Where one turn sends some rows of the set: a few examples, then the rows asked
ret: [ 21  39   7   0  16  10  15   0   3 -13 -11 -25]
Tonil: [ -7 -16  41   7  -1   0   4  40  24  48  -6   6]
Gazo: [ 13 -24  11 -11   8  16  28   7 -25 -20   2   4]
numun: [ 3 16 41 -1 20 18 25 34 13 -5 17 -2]
Vufe: [ -7 -17  40   4 -12   1  24  45  11  45  -9   9]
fub: [ 14  12  -1  18  -8 -13 -11  -3  11  32 -42 -23]
belis: [ -9 -21  21  27 -39 -20  11  33   8  22  -8  26]
taga: [ 17   7  10  -4  -1  -3  -3   7  17  52 -35 -19]
gikim: [ 11  38   7  20  11   5  11   0   1 -29 -11 -21]
luru: [-15  -2  10  56 -28 -19   4  16  -3  -3 -31  -1]
tigo: [ 17  25   4  24  10   3  -3 -13   1 -11 -28 -30]
gamir: [ 26  14  28 -17  24  18  13  10  13  27 -11 -23]
goz: [  8 -15  16  -5 -31 -13  16  27  11  48 -14  16]
tega: [  0  10  -5  41 -26 -17   2   0  -5   7 -46 -14]
Tipad: [ 15 -20   5 -11   8  14  26   3 -27 -22  -5   1]
gude: [ -2 -21  21   9 -35 -16  15  35  11  39  -7  24]
pav: [-3 -8 54 13 18 17 15 38 15  7 15  2]
sez: [ 16  -6   4  -9 -32 -14  13  15   7  49 -25   8]
zevut: [ 10 -25  13  -7   7  15  27   9 -25 -23   2   6]
Sida: [  2  18  12  47   5  -2  -6  -3   1 -29 -19 -18]
daka: [-15   0  11  57 -16 -19 -14  13   9   1 -27  -3]
vara: [ 10  -1 -11  20 -41 -25   3   2   0  22 -35   5]
kobuf: [-14  -6  47  38  11   8   7  34  11 -15  12   5]
lam: [-23 -14  29  52 -26 -13  10  36   2   4 -16  11]
nono: [  9  -4  29  -6   1   1   3  26  21  56 -19  -7]
sokud: [ 11 -22   9  -1   4  14  25   5 -26 -28  -1   5]
Ker: [-19 -20  41  33  -8  -7   0  43  20  26  -1  12]
Gami: [  0  29  16  32   9   4  10  11   2 -38  -2 -11]
kitu: [ -8  19  29  31  10   7  16  25   5 -35  11  -2]
suver: [-11   5  31  53   5   1  -1  17   5 -31  -2  -5]
kita: [ 13 -20   4  -6   7  13  24   1 -26 -25  -6   1]
Lenu: [ -1  -6  -3  33 -43 -28   2   9  -1  13 -27  12]
dol: [ -8 -15   8  37 -43 -25   4  23   4  13 -16  21]
mifu: [  9 -25  11  -4   5  14  27   7 -25 -27   0   5]
lora: [ 18  -1  -7   3 -37 -21   7   5   3  39 -33   3]
zore: [  0  11  -1  42 -14 -18 -15  -2   7  12 -40 -17]
gez: [ 12   1  46 -11  24  21  17  29  18  25   5  -9]
Gebu: [ -7  15  41  17  15  13  22  34  11 -22  19   2]
fugu: [-24 -12  29  53 -13 -15  -9  32  14   7 -12  10]
neza: [ 27  25  10  -2  18   9   5  -8   5  12 -26 -32]
Tuza: [ 20   7   8  -7 -12  -2  16  10   4  49 -40 -17]
nesi: [ 10  -3  27 -12 -11   3  24  29  10  56 -24  -5]
tubab: [-19 -20  41  30 -19  -6  19  47   9  23  -6  16]
duti: [ 11 -22   6  -2   6  13  25   2 -27 -28  -4   2]
gusi: [ 22  33  18 -14  20  17  22  10   9   1  -4 -21]
tibe: [ 14  23  31 -15  23  20  26  24  13   4   8 -11]
lep: [ 15 -22   7 -12   8  17  27   4 -25 -21  -2   2]
nisan: [ 15  14  -5  15 -19 -11   9  -2  -3  29 -50 -20]

Vufe -> tubab
tibe -> numun
Tipad -> lep
Now these:
Sida -> tigo
daka -> zore
vara -> lora

Where one turn sends some rows of the set: a few examples, then the rows asked
Seb: [ 36 -20 -28 -11 -18  17 -19   0 -30   3  -4  31  43 -21  11   6 -10   2
  16 -47]
Pabon: [-19  -6   6  -7 -40  -4  -8  17 -12   7 -10  13   3  24  -7   2  23  21
 -14  -9]
sarof: [ -6  16  11  -8 -35   9 -54   6 -15   9   8   2 -14  -5  -5 -15  21  -2
 -11 -12]
ruku: [  8 -14  10  15  -5  67  -5  -5  -1 -46   8 -15  25  12  19  -2 -39   3
 -16 -16]
Gese: [ 31   9  -7  -1  22  28  -3   4   7   0  43   8  13 -18  39 -10 -21  33
  -1  -5]
bon: [-18 -10  13  -3 -25   6 -15  36  19 -20  -1 -10  13  14 -27   5  11  19
  -9 -30]
Fot: [ 12 -14 -33  18 -16  51  20   2   3 -26  11  31  14 -12  45  24   5 -12
   0 -12]
mubi: [ 17   4 -22  20  -4  69   9  10   4 -29  24  17  28  -5  29  36 -12 -23
  -1 -24]
zedo: [ 22  23 -41   7  -4   3 -18   5  15 -19  25   9 -39   1 -10  12 -11  -3
  43   0]
pone: [  9  -1 -25 -10 -34 -12   4   3   5 -16   1   1 -12  21 -14  28 -29 -30
  24   9]
votu: [ 18   4 -33  18  -3  65  12   4  -6 -18  24  32  14 -10  42  29   2 -11
   4 -15]
mis: [ 31 -19 -30  -5 -10  16 -34   4  -9 -20   1  15  46 -33   6   1 -10  -3
  18 -54]
fubal: [ 33 -31 -28  -9 -11  16 -21  11 -13 -10  -8  25  48 -22   7   5 -11   8
  18 -51]
zef: [ 20  16 -30 -16 -19   7  -6  -7  27 -33  13  26 -29  15 -14   3 -49   7
  30  -9]
Tuse: [ 27  -8 -29 -10 -12  20 -37  -5 -28  -4   2  22  45 -28  14  -1  -9  -8
  18 -50]
nuraf: [ -3 -11  15 -17 -48   4 -26  21  -7  19  -7  10  -7  17 -13  -7  17   6
 -13 -11]
fede: [-24  30   8  -4 -24   9 -34   5 -24   8  11   9  -3   1   5  -6  26  18
  -7  -9]
kimop: [  4   8 -39   2 -25 -16  -8 -13   2 -17   3   8 -28   3   9   7  -9 -22
  29  14]
Posak: [ 30   5   7  -8  18  32  -1  15  15 -11  39 -13  39  -4  15   7 -49  12
  -9 -13]
Lib: [ -1   7   7  -3 -20  16 -53  22  13 -15  13 -11  -8  -5 -22 -14  18   0
  -5 -26]
bitus: [  7 -39   0  13 -14  48  10 -10   3 -40  -9   3  11  12  32 -11 -22  19
 -15  -7]
Tet: [  9 -19 -25  16 -16  53  22   8  12 -34  12  20  28  -5  38  33 -11 -24
  -5 -20]
kotup: [ 11  20 -33 -13 -21  -1 -12 -19  19 -40  13  24 -28  10  -2  -3 -45  -1
  24  -6]
pere: [ 19  17 -24 -21 -27   3  -4  -9  17 -27  11  26 -23  22 -11  10 -54   0
  26  -7]
tanut: [ 10  17 -25 -22 -30  -3 -12 -18   9 -32   9  23 -23  15  -2   4 -53  -8
  22  -1]
mizi: [ 22 -17  -4  15  -5  60   3 -14 -16 -19   4  21  -5  10  43 -12 -11  34
  -6  -1]
Korub: [ 21  12   6  13   7  74 -11  -6 -19 -25  25   5   7  13  26  -5 -28  20
 -10 -15]
nedo: [-19  26   9   8  -9  18 -44  20   6 -16  17 -16   6  -2 -18  -5  16  13
  -5 -28]
tun: [ 25  12 -26  -4 -14   6  -5  24  13 -13  18   1 -19  20 -31  32 -32 -12
  35  -7]
gub: [  4 -19  11  -8 -31  10 -30  36  19  -4   1  -4  -3  15 -29  -4  10   9
  -8 -26]
legi: [ 12 -20 -10  -8   0   6  12 -12   8  -5  18  12  15 -17  59 -22 -11  25
 -11  10]
naful: [  7 -28   6 -14  -8   9  16  -1  17 -17  13 -12  42  -6  32  -1 -41   3
 -18  -1]

mizi -> bitus
fede -> Pabon
nuraf -> gub
Now these:
naful -> Posak
kotup -> tanut
fubal -> mis
Fot -> Tet
zedo -> kimop

